In the rows, 128 means zero.
Rotation paths and how fast each direction turns (degrees per step):
Each turn is a multiple of 5 degrees from 10 to 175, or 0.
Each row of a path follows its step; steps can be skipped.

step 2: [121 138 127 132 133 136 124 127 128 131 134 121 131 118 131 131 124 133
 133 126 130 116 127 129 129 127 125 144 133 124 127 128 136 124 138 137
 129 124 127 122 128 137 120 134 122]
step 3: [129 135 118 137 136 137 121 127 123 131 129 131 134 122 128 136 131 125
 120 126 128 126 123 121 135 133 123 135 127 127 135 127 134 130 142 127
 125 122 137 128 126 124 138 136 122]
step 4: [126 133 130 130 130 121 136 130 134 132 130 134 126 128 137 139 128 121
 123 133 121 127 114 122 137 133 131 137 126 130 135 128 121 126 142 132
 132 119 133 132 128 124 130 121 126]
step 5: [119 130 129 127 131 129 124 130 140 128 134 132 134 115 132 137 131 126
 123 131 114 129 125 121 123 130 137 135 121 125 128 127 127 125 127 139
 135 130 122 126 133 120 121 128 126]
step 7: [127 142 127 133 129 127 140 133 124 136 127 122 131 118 129 135 131 135
 132 127 120 121 122 129 133 125 121 129 131 123 135 132 142 122 136 130
 120 126 125 123 127 127 131 127 120]
step 9: [120 125 132 117 134 123 130 127 129 134 122 130 129 118 130 137 132 126
 127 132 123 123 122 117 127 125 126 143 125 138 131 122 118 124 127 128
 130 115 132 127 129 122 133 132 124]
step 11: [125 141 129 134 129 127 123 137 134 128 123 121 130 117 123 131 131 126
 126 131 125 132 133 125 130 131 116 137 129 119 139 133 134 116 131 125
 136 128 125 137 128 130 125 133 129]
step 12: [132 140 136 133 139 132 136 133 129 128 128 123 128 116 128 131 132 126
 120 126 127 120 127 127 126 125 124 123 126 126 137 121 130 118 131 131
 132 121 126 132 122 128 141 124 118]
step 13: [127 140 135 128 128 133 127 119 131 129 129 133 131 121 131 138 120 124
 131 136 123 122 118 128 123 126 132 127 134 136 137 127 128 125 125 136
 135 115 126 123 122 133 131 133 121]
step 14: [129 125 120 123 125 131 123 128 136 126 127 128 125 120 121 145 130 124
 124 131 122 120 124 122 116 130 122 136 127 133 138 132 127 126 132 129
 127 122 128 120 128 126 130 141 133]
[130 128 127 126 129 128 129 127 131 128 127 128 129 132 128 127 128 125
 129 128 125 128 128 126 129 124 130 130 126 127 128 130 126 127 129 129
 127 129 129 130 129 125 128 131 130]  70
[130 126 129 126 128 130 131 130 130 129 126 129 127 126 131 126 129 125
 126 129 128 129 129 130 130 129 127 128 129 127 129 125 127 128 128 130
 131 129 127 129 128 126 127 124 127]  95
[127 130 127 127 127 132 122 130 129 126 128 130 129 126 126 128 128 127
 127 128 125 128 129 128 129 129 127 128 130 127 128 125 127 130 127 125
 127 129 128 129 130 127 126 130 129]  130
[133 129 126 129 129 129 128 131 129 127 128 127 129 130 128 126 128 130
 128 125 127 132 127 127 129 128 124 130 129 128 127 128 131 126 129 127
 127 128 129 128 128 129 128 128 126]  85

step 0: [127 132 135 138 140 127 133 126 132 119 126 124 124 118 129 131 130 138
 134 130 122 132 135 126 122 130 133 123 126 135 123 130 123 125 117 128
 125 126 129 125 120 134 130 130 134]
step 1: [121 127 134 124 126 121 131 126 130 132 133 122 116 126 136 129 134 123
 132 136 130 130 135 117 122 127 123 136 135 129 123 127 122 124 120 139
 128 127 126 133 132 133 133 130 128]
step 2: [126 130 120 134 125 131 124 125 115 125 139 129 127 137 134 128 132 125
 119 127 128 127 132 122 133 130 120 133 131 128 126 129 129 135 121 137
 122 128 124 141 125 126 124 123 127]
step 4: [123 128 130 127 128 126 125 129 131 123 126 122 129 126 126 132 121 134
 140 124 130 129 128 124 122 133 139 127 131 141 126 142 139 131 126 127
 120 130 125 125 135 129 130 133 134]
step 5: [131 123 124 135 125 117 126 130 133 124 130 118 128 125 124 125 137 138
 129 136 131 138 132 130 129 121 129 128 131 137 124 129 127 123 117 137
 128 137 124 126 132 128 132 132 127]
step 6: [124 129 122 128 124 133 127 124 123 121 121 125 118 131 131 126 135 125
 121 130 122 128 129 128 121 125 127 130 137 126 132 121 126 121 118 133
 127 132 117 134 118 126 139 130 124]
step 8: [124 131 137 122 125 135 119 131 126 125 138 121 136 130 132 131 125 123
 140 124 131 135 138 125 130 132 131 121 125 128 124 128 131 129 130 136
 129 132 126 128 129 133 128 127 141]
step 9: [126 137 124 132 122 130 137 130 121 122 139 119 128 124 122 120 127 142
 135 130 131 125 130 125 127 125 127 126 131 137 127 132 130 130 125 126
 133 131 122 133 129 136 127 131 137]
step 10: [125 125 122 136 120 131 124 125 130 129 137 123 114 126 127 129 126 133
 126 138 135 131 121 127 121 131 128 138 129 128 136 127 133 122 119 127
 128 133 129 125 126 130 130 138 124]
step 14: [131 128 131 137 120 126 130 131 127 129 141 123 128 123 139 130 126 133
 130 135 129 125 122 131 123 121 122 121 128 132 138 128 132 123 127 141
 126 122 124 134 132 130 133 134 129]
[129 128 125 129 126 127 128 125 129 128 126 129 130 131 128 126 126 124
 128 127 131 130 130 128 126 129 129 129 128 125 129 127 126 130 128 129
 126 125 127 129 126 128 126 129 129]  80
[125 126 129 129 128 127 130 129 128 128 128 127 126 128 125 127 130 128
 125 130 126 128 129 128 128 130 126 132 126 129 131 126 128 128 129 132
 127 128 128 130 128 126 130 128 126]  80

step 0: [127 123 127 127 125 127 124 132 123 132 125 145 135 126 132 132 128 137
 125 122 132 131 127 127 132 131 123 131 136 119 138 119 119 121 131 124
 128 120 126 122 130 126 131 134 122]
step 1: [132 125 128 123 120 119 133 138 130 128 125 125 133 130 135 125 126 128
 130 119 125 127 134 131 130 126 126 119 115 125 128 119 134 128 135 139
 121 125 132 126 132 135 122 126 137]
step 4: [128 127 129 126 132 128 138 139 130 130 130 120 118 128 136 132 131 122
 133 124 120 121 129 116 134 136 137 122 125 124 125 132 126 128 131 124
 137 126 133 122 122 126 126 135 135]
step 5: [127 130 119 133 127 136 125 126 126 123 130 137 133 118 128 133 128 118
 138 134 131 123 122 125 122 135 126 131 127 141 130 125 127 129 128 133
 132 123 135 131 117 138 132 132 129]
step 7: [135 124 130 134 133 120 136 136 115 131 138 128 129 129 132 124 134 135
 131 123 129 124 137 134 128 134 129 128 139 133 130 129 130 127 125 125
 123 122 133 124 133 125 116 127 134]
step 8: [135 131 128 125 125 132 123 131 125 125 128 132 134 122 131 133 129 137
 126 136 123 129 131 125 133 117 129 120 126 137 120 118 130 133 113 131
 125 127 137 127 133 136 133 131 124]
step 9: [131 128 137 130 127 120 128 129 138 136 132 133 129 123 130 134 124 121
 117 131 123 125 127 130 121 125 130 122 122 127 121 133 131 123 127 132
 135 123 120 142 135 117 130 127 126]
step 10: [120 129 129 136 135 131 131 137 121 125 131 118 126 132 124 134 133 126
 116 126 121 124 131 132 126 135 124 133 138 123 126 124 123 135 129 134
 131 120 123 125 124 126 136 138 130]
step 12: [131 128 126 124 134 129 131 125 127 127 135 143 118 131 125 127 124 126
 135 138 133 119 142 125 126 122 126 129 123 129 129 134 130 126 137 133
 127 133 119 134 123 124 126 133 131]
step 13: [128 116 124 125 138 132 127 134 122 144 127 126 126 123 125 123 130 138
 125 130 133 127 125 133 123 128 125 129 139 127 140 123 135 123 124 132
 129 133 129 128 125 132 130 136 123]
[129 130 131 129 125 127 129 129 129 126 127 126 128 128 127 128 130 125
 129 127 130 130 128 131 127 130 127 131 128 128 130 125 127 132 129 131
 126 128 127 129 128 127 128 127 129]  80
[132 129 127 128 129 128 125 129 129 128 126 130 127 125 127 128 127 126
 124 129 127 127 129 126 126 128 128 131 128 129 129 130 127 126 128 128
 126 131 125 130 127 127 128 126 127]  110
[125 129 129 127 129 128 125 127 126 128 128 127 130 129 129 129 132 131
 126 127 126 129 128 130 127 130 128 131 131 126 128 130 130 129 129 124
 128 127 128 129 127 127 127 127 129]  100

step 0: [121 123 130 127 126 126 136 135 135 129 131 134 120 135 128 134 126 133
 131 130 134 130 129 129 123 119 139 116 134 126 125 131 132 125 126 129
 135 121 129 137 125 122 130 131 122]
step 1: [127 130 120 140 131 129 128 135 128 123 117 131 124 125 129 131 122 131
 132 129 125 135 136 127 137 125 126 126 134 135 122 129 128 126 130 123
 134 123 120 137 130 121 135 124 124]
step 2: [131 122 130 127 133 125 124 131 129 137 130 125 131 123 133 131 120 130
 131 127 132 129 140 128 118 127 128 128 136 122 127 123 126 124 117 123
 131 123 114 126 128 121 136 124 126]
step 4: [135 126 128 115 136 128 128 135 134 126 123 125 130 117 128 131 124 123
 135 133 131 129 130 122 133 142 128 130 129 123 122 126 127 129 129 126
 137 126 125 136 124 131 128 131 135]
step 7: [132 130 133 129 129 125 124 132 126 125 118 133 126 119 131 118 134 133
 131 135 132 136 130 133 134 124 129 126 129 132 124 128 132 128 131 118
 125 125 133 140 132 127 123 141 124]
step 8: [132 124 137 125 125 125 122 125 132 126 122 130 117 124 130 126 126 134
 124 126 134 127 128 130 128 121 133 128 133 129 134 118 115 125 119 126
 128 134 120 135 130 123 129 130 120]
step 10: [128 125 127 133 135 134 123 128 131 134 122 128 123 119 133 130 112 122
 130 131 132 128 125 126 138 137 132 127 134 134 127 128 120 123 129 124
 129 124 128 129 138 121 128 129 128]
step 11: [121 123 127 125 141 120 127 129 134 130 137 135 126 125 133 124 116 123
 129 128 130 133 124 129 120 131 123 128 134 131 129 123 127 127 120 119
 124 130 123 122 127 133 132 133 127]
step 13: [128 134 132 127 137 126 135 136 127 118 127 131 129 122 134 131 127 126
 135 129 131 137 135 135 125 143 130 128 131 130 124 133 131 131 133 124
 134 134 132 132 126 124 135 135 124]
step 14: [129 130 132 120 133 136 133 130 128 124 135 128 128 129 142 130 135 129
 129 125 130 133 141 129 127 120 128 123 136 134 126 126 119 130 127 126
 127 131 118 129 125 124 126 130 118]
[130 127 129 129 129 130 125 127 128 128 127 126 126 130 126 127 128 130
 127 127 126 130 127 129 128 123 132 127 128 130 127 128 129 130 127 129
 129 126 129 130 129 128 130 129 126]  45

step 0: [126 117 122 131 129 130 126 122 136 128 126 125 127 124 137 121 128 139
 121 135 130 138 136 126 130 128 135 125 134 125 126 130 124 129 123 131
 128 126 129 134 134 123 124 135 122]
step 2: [125 129 122 131 126 129 134 123 128 121 127 119 131 125 129 132 133 123
 125 124 128 117 128 130 121 126 139 131 122 135 121 113 131 128 127 124
 133 128 130 127 124 132 132 133 128]
step 3: [127 129 121 129 127 123 131 126 135 131 131 130 125 129 146 124 129 124
 132 135 123 133 127 123 126 127 139 138 136 132 124 125 132 126 122 122
 127 129 130 127 135 130 126 133 122]
step 5: [123 126 131 125 128 127 135 125 125 127 120 121 130 124 126 140 132 122
 131 125 132 121 135 127 131 118 135 130 119 125 131 124 129 128 125 131
 136 124 118 130 124 117 126 131 123]
step 6: [134 132 135 125 130 128 131 127 128 140 129 128 133 128 140 129 138 126
 131 127 121 131 127 128 130 128 132 143 125 128 133 128 123 134 123 130
 132 123 119 124 131 131 135 130 122]
step 8: [121 122 129 118 121 126 124 121 121 122 129 126 117 128 123 140 129 124
 124 128 132 136 134 129 133 125 133 130 129 130 136 131 133 125 132 125
 125 124 127 136 127 123 128 131 122]
step 9: [137 134 136 124 137 120 122 122 125 129 124 130 127 120 129 126 132 126
 121 126 125 133 128 133 130 133 129 129 134 126 142 131 124 128 123 129
 121 123 125 126 130 122 133 136 125]
step 11: [122 127 117 124 121 142 127 132 127 129 132 125 125 127 129 131 133 130
 122 129 129 129 142 129 134 129 127 132 131 125 127 123 132 131 126 120
 118 125 132 135 131 127 133 129 123]
step 13: [125 132 126 133 143 127 124 126 134 127 125 116 129 133 124 132 125 126
 125 128 127 128 125 125 126 131 132 122 127 130 129 118 132 116 124 127
 128 138 122 136 126 129 126 132 134]
step 14: [127 127 119 128 127 129 125 129 135 138 129 120 132 130 130 131 131 130
 131 136 126 130 133 130 137 128 131 127 134 118 127 125 141 136 124 122
 131 131 124 131 134 122 129 135 133]
[129 129 126 129 130 130 127 129 129 128 131 125 127 127 126 128 126 131
 126 128 126 128 130 129 129 130 128 123 129 128 129 128 128 129 126 127
 129 129 129 129 129 131 127 128 130]  25
[124 128 128 128 127 126 125 128 124 130 128 127 127 127 126 126 125 128
 129 128 128 128 129 129 128 126 128 128 125 126 129 127 126 130 128 127
 127 129 131 128 128 127 125 127 124]  100
[129 127 129 126 128 128 126 127 125 126 128 130 128 128 127 126 129 132
 125 126 129 130 128 128 128 127 128 128 129 129 129 128 126 129 131 131
 126 126 130 130 130 129 130 130 130]  35

step 0: [132 119 126 122 130 128 123 118 124 129 124 123 136 130 132 122 128 127
 131 137 121 129 121 129 133 135 130 130 117 133 133 131 125 131 126 129
 122 136 127 120 123 138 136 131 125]
step 1: [136 131 132 133 123 129 134 119 120 135 133 122 120 138 136 132 132 126
 131 131 126 130 128 132 138 133 131 123 131 125 124 118 125 131 133 122
 123 135 131 128 133 130 133 122 125]
step 2: [134 116 134 118 124 128 124 120 128 136 122 123 129 133 128 135 119 129
 126 139 120 128 127 139 133 123 123 121 133 124 132 127 132 127 123 126
 127 129 122 129 124 126 126 134 131]
step 4: [128 120 134 124 120 119 139 126 123 123 126 119 134 134 129 133 136 124
 127 132 116 132 128 134 136 119 126 124 123 133 126 129 123 127 131 129
 132 129 122 125 135 135 126 124 127]
step 6: [133 122 123 133 119 132 131 125 122 131 126 123 129 132 136 129 133 132
 124 128 124 136 125 133 129 131 127 126 126 137 125 135 125 126 121 131
 125 128 117 118 116 134 124 139 127]
step 7: [130 122 142 131 125 129 134 132 123 124 122 130 125 133 132 131 126 121
 121 127 128 133 123 131 138 137 130 125 128 126 122 126 114 129 132 121
 125 138 134 128 127 129 123 130 130]
step 10: [131 123 135 128 126 134 139 133 122 119 130 127 131 137 129 123 135 120
 120 132 130 129 130 136 131 125 131 121 130 127 132 135 133 123 128 129
 121 130 125 115 136 130 131 130 128]
step 11: [125 126 132 118 129 125 123 130 123 120 128 132 124 134 131 135 135 129
 125 127 122 121 131 129 137 137 125 127 119 124 133 123 123 129 118 124
 123 135 124 121 122 121 135 128 134]
step 12: [133 128 125 131 138 129 131 125 127 132 142 123 128 133 141 127 128 125
 124 126 129 127 131 139 134 124 123 129 127 128 127 131 126 128 120 120
 125 135 124 120 123 135 130 138 120]
step 13: [126 115 134 116 131 140 132 124 117 132 132 126 129 133 130 129 123 119
 121 125 118 127 125 122 130 133 132 126 129 125 127 119 123 126 129 126
 125 132 128 125 131 131 131 135 131]
[123 128 130 128 127 127 129 125 130 127 130 129 126 129 128 132 126 128
 130 129 129 127 128 130 131 129 129 129 129 129 129 128 127 128 128 129
 127 126 127 128 130 124 128 126 129]  115
[129 126 129 125 128 126 128 127 128 127 127 124 129 129 127 128 128 128
 129 129 128 128 128 131 125 127 130 131 127 130 130 131 130 126 126 127
 127 126 128 128 128 129 126 129 125]  175
[129 128 129 129 130 126 126 129 129 128 128 132 128 129 128 125 125 130
 126 131 128 128 127 131 128 129 128 130 128 130 128 131 126 130 129 124
 129 129 131 129 130 128 130 128 128]  160
